runs of hidden systems:
In the rows, 128 means zero.
Z727, path 1 (7 x 48):
[[153,90,149,105,76,91,129,105,201,113,99,194,142,168,153,125,148,133,104,130,150,130,135,89,100,86,145,64,98,128,97,109,167,94,156,157,138,96,139,85,99,143,114,126,104,101,100,153],
[148,96,146,102,72,78,118,95,203,103,111,192,133,158,132,127,160,134,98,125,144,136,134,106,81,70,126,72,105,115,102,110,184,76,128,158,130,94,135,82,97,135,128,123,107,117,97,147],
[137,106,138,97,78,70,105,86,204,108,116,178,123,149,115,131,160,137,97,111,124,137,125,124,63,59,110,85,116,103,115,123,196,65,111,150,122,106,134,76,101,130,132,116,114,120,97,130],
[120,116,121,94,90,74,94,88,197,117,118,158,107,145,106,132,157,144,108,93,104,130,117,133,58,60,99,99,128,95,131,141,198,62,107,140,112,119,129,65,109,129,129,112,112,120,102,113],
[102,127,97,89,109,89,97,97,190,138,116,140,99,142,115,129,141,152,135,79,83,126,106,141,59,74,100,121,141,92,150,161,189,72,116,138,103,143,132,60,122,132,119,112,115,109,109,96],
[94,138,81,91,124,108,104,102,183,156,108,123,99,142,126,117,117,159,154,69,68,116,98,137,75,93,114,139,148,92,153,173,173,89,138,129,96,156,144,54,126,133,113,115,109,99,117,82],
[99,143,72,96,130,124,112,112,174,166,99,107,107,146,139,101,98,162,163,63,67,106,92,130,93,107,131,148,152,102,152,179,150,99,159,125,94,161,147,51,131,135,102,120,103,91,119,77]]
Z671, path 2 (7 x 48):
[[116,124,83,91,112,114,115,107,201,157,92,143,122,164,158,104,107,160,157,80,77,108,103,113,91,101,136,113,140,105,137,161,158,94,177,135,102,144,149,44,129,140,99,127,101,81,108,90],
[138,105,108,94,95,105,123,105,208,142,86,171,134,175,169,111,117,150,141,102,106,115,114,92,99,100,149,84,119,115,117,137,162,95,179,151,119,123,149,56,115,144,100,130,98,81,101,121],
[154,91,141,103,81,98,131,105,200,118,98,192,142,170,160,121,140,135,112,128,147,125,130,89,106,94,149,66,99,129,100,117,165,95,166,158,136,97,142,79,103,146,105,124,103,96,101,151],
[166,87,167,118,76,94,133,107,183,94,113,201,154,159,146,135,161,120,90,154,171,142,146,95,113,91,141,60,94,134,87,88,160,99,140,159,146,83,133,115,98,138,131,132,115,121,102,174],
[164,90,183,129,84,97,130,108,156,82,133,197,150,139,124,151,177,113,79,173,179,155,155,108,120,99,129,68,96,134,91,70,164,110,105,156,152,81,121,148,99,133,154,132,134,146,109,184],
[151,102,185,134,98,98,122,115,127,80,154,179,139,114,101,166,185,105,78,178,174,161,158,132,126,104,110,87,104,130,109,72,166,122,72,148,152,88,106,173,108,130,166,125,155,162,121,181],
[132,120,175,142,120,107,118,120,99,87,166,143,119,89,78,169,179,106,84,165,161,163,152,154,119,108,96,120,118,124,125,94,162,124,47,137,146,106,100,178,113,116,170,120,160,180,134,162]]
Z671, path 3 (7 x 48):
[[151,102,185,138,101,105,124,118,120,80,159,174,138,113,104,164,182,104,84,180,176,162,157,132,133,113,112,91,104,135,108,71,155,130,74,145,155,88,105,178,108,129,165,126,160,166,123,181],
[132,124,179,145,123,113,123,124,86,88,167,137,121,89,78,169,176,105,82,163,165,165,154,155,125,114,100,127,117,127,123,93,154,130,48,134,146,108,99,185,113,118,170,123,159,182,137,165],
[109,145,155,147,139,121,116,128,73,103,169,100,103,76,67,161,163,108,95,136,143,151,138,173,114,114,86,159,133,120,142,126,146,124,40,122,132,130,100,174,121,108,161,114,154,185,142,135],
[89,160,124,137,153,124,107,128,82,124,162,79,91,77,68,152,144,123,121,110,110,139,122,178,104,114,84,182,147,111,162,154,142,120,56,113,121,149,109,146,133,107,148,110,150,171,145,105],
[78,168,92,118,165,134,106,125,101,152,146,72,85,92,89,135,119,142,147,83,80,130,105,173,98,118,98,192,159,101,172,177,146,120,88,113,102,169,124,113,135,118,133,112,136,142,143,85],
[79,162,76,105,153,135,111,120,134,167,121,76,91,113,106,116,101,156,158,65,66,118,95,157,94,113,111,182,158,97,165,189,146,113,121,113,93,171,139,82,135,122,117,113,118,120,135,74],
[97,148,71,98,137,129,115,115,166,169,104,100,104,140,135,98,94,160,165,63,68,107,92,133,92,110,129,155,152,102,153,184,147,103,157,118,94,164,151,55,133,130,103,117,102,98,123,73]]
Z727, path 4 (7 x 48):
[[118,131,154,132,117,101,104,109,115,95,163,129,103,88,67,162,175,118,86,133,135,154,142,163,89,86,82,132,130,106,139,118,186,97,39,137,129,121,104,144,110,112,163,112,152,176,130,137],
[97,151,131,131,138,109,107,117,100,113,160,90,91,80,61,151,157,122,101,106,115,143,126,175,85,91,77,161,143,103,156,149,163,99,45,121,117,140,109,133,120,104,152,109,143,175,137,111],
[80,163,102,124,160,134,105,127,92,146,154,72,89,86,83,143,127,136,139,94,90,136,112,176,103,121,91,189,158,103,173,173,143,122,75,111,105,165,115,126,133,115,140,113,142,151,146,91],
[77,170,83,124,177,156,116,140,89,166,142,58,92,96,107,127,101,142,168,90,83,120,105,168,134,146,112,199,158,113,176,179,114,144,111,102,104,173,124,126,152,120,125,119,136,131,152,81],
[91,166,82,134,180,169,127,157,85,175,133,59,110,111,132,113,85,137,176,100,92,107,107,150,158,167,133,192,157,129,164,176,78,165,149,100,109,173,132,129,156,123,110,127,131,117,153,85],
[111,156,95,141,175,178,146,168,82,171,123,76,131,127,158,107,77,134,174,120,113,106,116,129,179,185,156,176,143,150,144,158,55,180,176,104,121,160,139,140,153,130,106,135,124,109,152,104],
[132,138,119,143,161,182,161,167,92,158,117,105,151,140,173,109,82,127,165,141,141,115,123,108,195,190,175,155,124,163,125,135,51,189,188,117,133,138,142,154,145,135,110,144,119,108,149,132]]
Z963, path 5 (7 x 48):
[[78,168,89,128,176,152,113,138,85,158,146,58,91,92,99,131,109,139,160,92,85,127,108,173,129,145,106,198,159,113,174,176,123,143,96,106,106,173,122,134,146,119,130,118,140,139,152,85],
[80,166,79,111,162,139,111,124,120,168,129,69,89,106,108,120,103,152,162,68,67,118,97,161,103,121,111,190,159,100,172,189,139,118,116,112,93,175,134,91,138,121,121,114,124,124,141,72],
[90,151,75,95,137,123,109,110,160,164,111,97,97,128,122,108,103,160,157,62,67,115,92,145,82,101,119,166,155,95,161,184,157,98,137,126,92,165,147,60,126,127,113,117,105,108,125,75],
[109,125,82,90,113,104,107,101,201,154,96,138,113,158,143,111,117,159,152,74,75,114,100,125,79,92,124,119,142,98,146,163,172,88,155,135,100,146,145,48,125,141,106,121,108,89,106,90],
[131,105,108,91,89,96,119,97,211,136,92,171,123,169,153,117,127,148,132,98,110,122,115,103,83,84,136,89,120,109,120,143,176,84,165,149,117,121,147,54,111,145,105,125,99,88,100,120],
[151,91,140,99,77,92,127,103,199,116,98,191,140,169,153,122,143,135,108,125,146,127,130,91,99,86,146,68,100,126,100,114,169,90,158,156,133,98,142,81,99,145,110,127,103,101,100,151],
[166,87,167,123,80,99,138,114,175,99,113,200,155,161,153,132,154,120,95,161,174,137,145,91,123,101,149,62,91,142,86,85,148,112,148,158,148,85,133,117,99,140,126,132,112,117,106,175]]
Z963, path 6 (7 x 48):
[[99,133,97,92,115,91,96,96,185,141,116,131,96,134,110,130,139,151,134,77,76,126,105,146,60,77,99,128,144,91,151,162,187,72,115,135,103,141,131,61,122,130,121,110,114,112,109,92],
[122,112,115,90,88,77,100,88,203,124,111,162,110,150,120,127,149,144,116,90,107,129,113,124,62,64,107,101,125,97,131,145,194,65,119,145,111,119,136,60,108,134,122,113,107,109,99,113],
[142,99,141,100,75,75,112,90,205,106,112,187,127,156,123,127,162,139,98,115,136,132,126,111,72,62,118,76,110,107,109,117,190,69,125,153,126,99,137,76,97,134,128,118,109,118,96,140],
[156,91,167,113,73,80,124,96,190,91,118,197,141,152,130,136,171,128,84,148,158,146,141,107,92,77,128,64,101,122,94,91,181,87,116,160,139,88,132,107,95,133,139,128,119,130,101,163],
[164,90,181,126,80,92,126,107,161,82,133,197,150,141,123,150,177,113,80,170,176,155,154,109,119,94,128,70,97,132,88,72,167,108,105,158,151,81,120,144,99,132,152,130,134,142,108,184],
[159,97,191,140,100,107,131,120,126,79,149,182,147,126,116,160,180,104,82,185,183,160,161,122,138,116,121,84,99,139,98,67,150,129,89,148,158,85,110,175,110,132,160,132,151,158,119,187],
[144,112,185,149,120,117,129,133,92,87,165,151,136,101,97,164,174,100,87,184,180,159,157,141,149,131,113,113,111,143,111,79,134,145,72,137,154,97,103,200,117,126,167,130,158,170,136,182]]

runs to name:
path 7 (4 x 48):
[[167,89,163,127,92,120,149,132,157,109,116,192,156,161,168,132,139,115,110,170,184,133,151,85,162,132,165,70,89,158,91,85,120,143,167,150,155,89,130,134,110,148,115,134,120,110,114,179],
[169,87,178,128,82,97,137,115,165,89,124,198,156,151,140,142,163,114,85,171,181,146,154,99,127,104,140,62,91,140,87,75,149,115,127,155,155,79,127,140,99,136,138,134,127,131,110,183],
[153,94,179,121,78,84,121,101,166,85,135,191,139,135,114,150,183,120,79,160,166,156,148,117,100,82,115,73,102,122,99,79,185,95,92,158,143,85,121,134,93,130,154,124,134,146,108,175],
[134,109,159,117,86,79,105,96,166,87,144,170,118,117,88,157,183,125,79,138,140,152,144,139,79,70,94,92,118,105,119,101,204,80,63,152,133,103,114,121,100,123,156,116,138,153,108,150]]
 | Z727
path 8 (4 x 48):
[[139,127,171,160,143,153,152,153,60,108,160,123,137,96,118,147,141,99,109,182,187,145,153,133,185,163,134,137,107,161,115,98,87,176,99,126,156,109,110,203,127,124,145,131,153,163,151,173],
[141,125,179,159,138,141,144,149,62,97,163,128,139,95,103,152,154,98,98,182,185,152,155,140,170,149,125,134,110,153,112,90,102,165,85,127,155,105,109,205,122,122,154,130,154,170,148,175],
[135,130,179,155,140,133,137,141,64,96,168,124,129,90,90,156,161,99,93,174,181,157,155,146,155,141,115,141,111,147,119,95,114,156,68,127,153,108,104,203,120,117,165,127,155,178,147,170],
[124,136,172,155,141,133,131,139,62,98,171,114,122,81,77,159,160,101,94,165,170,157,151,158,149,135,104,151,119,139,127,104,121,149,58,123,145,113,102,200,121,115,167,121,160,183,149,160]]
 | Z727
path 9 (4 x 48):
[[95,139,88,90,122,98,96,94,183,146,114,127,97,137,114,127,129,155,142,72,73,125,103,144,65,83,104,136,146,94,153,168,181,77,121,132,100,148,137,60,121,130,120,114,116,110,112,86],
[115,116,106,90,94,83,104,91,204,132,105,157,112,152,124,127,142,150,125,85,98,126,112,125,65,71,112,103,132,97,135,149,190,71,131,142,111,127,136,57,115,136,116,115,107,104,103,108],
[140,98,136,95,79,78,115,90,208,110,106,184,126,158,130,125,153,137,104,111,130,130,122,109,71,67,122,77,113,108,112,123,187,72,130,151,124,103,136,70,99,138,122,118,106,111,97,135],
[160,90,162,109,72,84,124,98,193,94,114,200,144,157,134,131,162,126,87,139,159,143,140,101,91,77,129,64,100,122,95,95,176,87,126,160,138,89,133,101,95,133,134,127,112,123,100,161]]
 | Z963
path 10 (4 x 48):
[[160,94,152,130,105,134,150,143,149,121,114,178,159,158,179,128,124,118,128,170,177,125,145,83,183,150,170,77,89,161,94,93,100,158,181,143,152,96,131,136,119,150,108,138,122,99,124,172],
[164,94,170,144,112,133,148,146,123,105,133,172,157,141,156,145,140,103,113,187,193,136,158,97,186,152,158,83,91,164,95,78,101,163,148,141,160,92,114,169,120,146,126,139,139,127,129,186],
[154,110,178,155,122,139,148,150,89,99,152,154,151,119,132,152,149,96,105,192,193,145,162,119,184,158,141,105,101,161,104,77,96,166,116,131,162,95,109,198,124,133,142,135,150,153,138,183],
[139,130,171,162,142,149,146,151,55,104,164,120,136,93,105,150,145,99,104,178,185,148,154,140,177,156,126,138,108,156,116,97,94,171,88,125,155,109,108,209,125,121,150,130,153,169,155,173]]
 | Z671
path 11 (4 x 48):
[[79,170,77,123,176,155,117,141,99,171,133,59,96,102,115,116,94,144,172,82,77,114,101,160,130,146,116,198,162,115,172,184,111,144,125,102,99,175,131,113,151,120,117,120,127,122,149,76],
[86,163,69,107,155,140,117,127,138,173,115,75,99,122,124,103,91,158,170,65,67,109,92,147,106,121,124,182,157,104,164,191,130,120,142,111,93,170,144,76,140,125,106,118,109,106,135,68],
[102,143,71,96,132,124,112,116,174,168,100,110,111,146,144,99,98,160,166,67,68,108,95,128,92,109,130,145,150,100,150,179,145,99,164,123,97,160,151,54,133,131,101,120,102,89,118,75],
[122,117,86,93,110,110,117,108,206,156,88,150,125,169,163,103,108,155,157,81,83,108,103,107,92,103,139,108,136,108,134,155,160,94,181,139,105,140,153,50,126,143,97,127,100,80,106,96]]
 | Z963
path 12 (4 x 48):
[[80,168,95,133,180,159,119,146,72,157,153,60,95,85,101,138,111,134,159,104,93,128,113,171,143,153,108,198,157,117,171,169,110,154,96,105,108,171,117,146,151,120,133,118,145,145,156,93],
[81,167,78,121,174,154,117,143,99,172,132,59,98,106,119,115,92,147,173,79,73,112,99,162,133,144,119,198,162,115,169,185,106,145,129,100,99,175,135,110,152,118,114,119,127,118,148,74],
[95,159,69,114,160,152,123,141,128,176,108,71,109,130,139,97,79,153,177,70,75,99,94,137,121,140,138,178,153,118,156,188,102,132,165,108,98,172,148,80,145,123,99,123,106,99,139,72],
[113,142,75,111,138,143,129,136,161,172,90,104,128,157,165,90,78,155,174,79,85,97,97,113,126,134,151,147,142,124,141,171,105,127,197,116,104,159,155,68,140,131,87,129,97,81,126,81]]
 | Z671
path 13 (4 x 48):
[[82,164,101,118,155,127,107,122,103,142,149,74,85,89,80,139,128,138,136,86,87,132,110,175,90,112,91,185,158,101,170,175,153,110,76,115,104,164,120,116,130,115,138,109,134,150,143,86],
[77,169,79,118,170,150,111,135,98,166,137,60,94,98,105,123,103,147,167,82,74,120,104,168,121,138,110,199,161,108,174,185,121,137,112,105,100,173,127,113,147,120,123,115,134,129,146,76],
[88,167,78,129,174,163,126,152,96,175,126,59,109,116,133,111,83,142,179,90,84,103,100,148,147,159,131,193,156,129,164,181,86,155,151,98,105,173,135,114,155,124,107,124,124,112,150,77],
[109,156,90,139,168,176,142,164,96,173,119,75,126,133,159,104,74,137,176,107,106,102,110,128,170,178,156,176,145,146,146,166,57,169,182,101,116,164,143,128,154,130,100,134,117,104,148,93]]
 | Z727
path 14 (4 x 48):
[[118,141,162,152,142,128,123,133,67,100,175,106,111,77,71,161,161,105,95,151,154,157,146,165,132,126,94,156,128,128,136,113,133,135,47,122,138,122,100,188,119,111,163,118,159,185,146,146],
[93,156,132,142,158,130,112,135,71,120,168,78,95,74,68,154,144,114,116,122,125,140,130,176,121,127,89,182,145,118,158,148,130,130,55,110,124,144,106,164,136,110,153,112,156,173,150,115],
[79,168,96,127,170,144,110,131,84,152,150,67,88,87,88,141,122,136,147,93,89,129,111,177,114,131,100,194,158,109,174,173,134,133,83,110,106,167,118,133,142,117,139,113,143,148,150,88],
[78,166,76,110,165,143,110,129,117,168,130,67,93,104,109,118,99,150,165,72,70,118,95,164,107,126,113,193,161,104,172,187,132,126,117,109,96,175,133,97,143,120,122,115,124,122,142,72]]
 | Z671
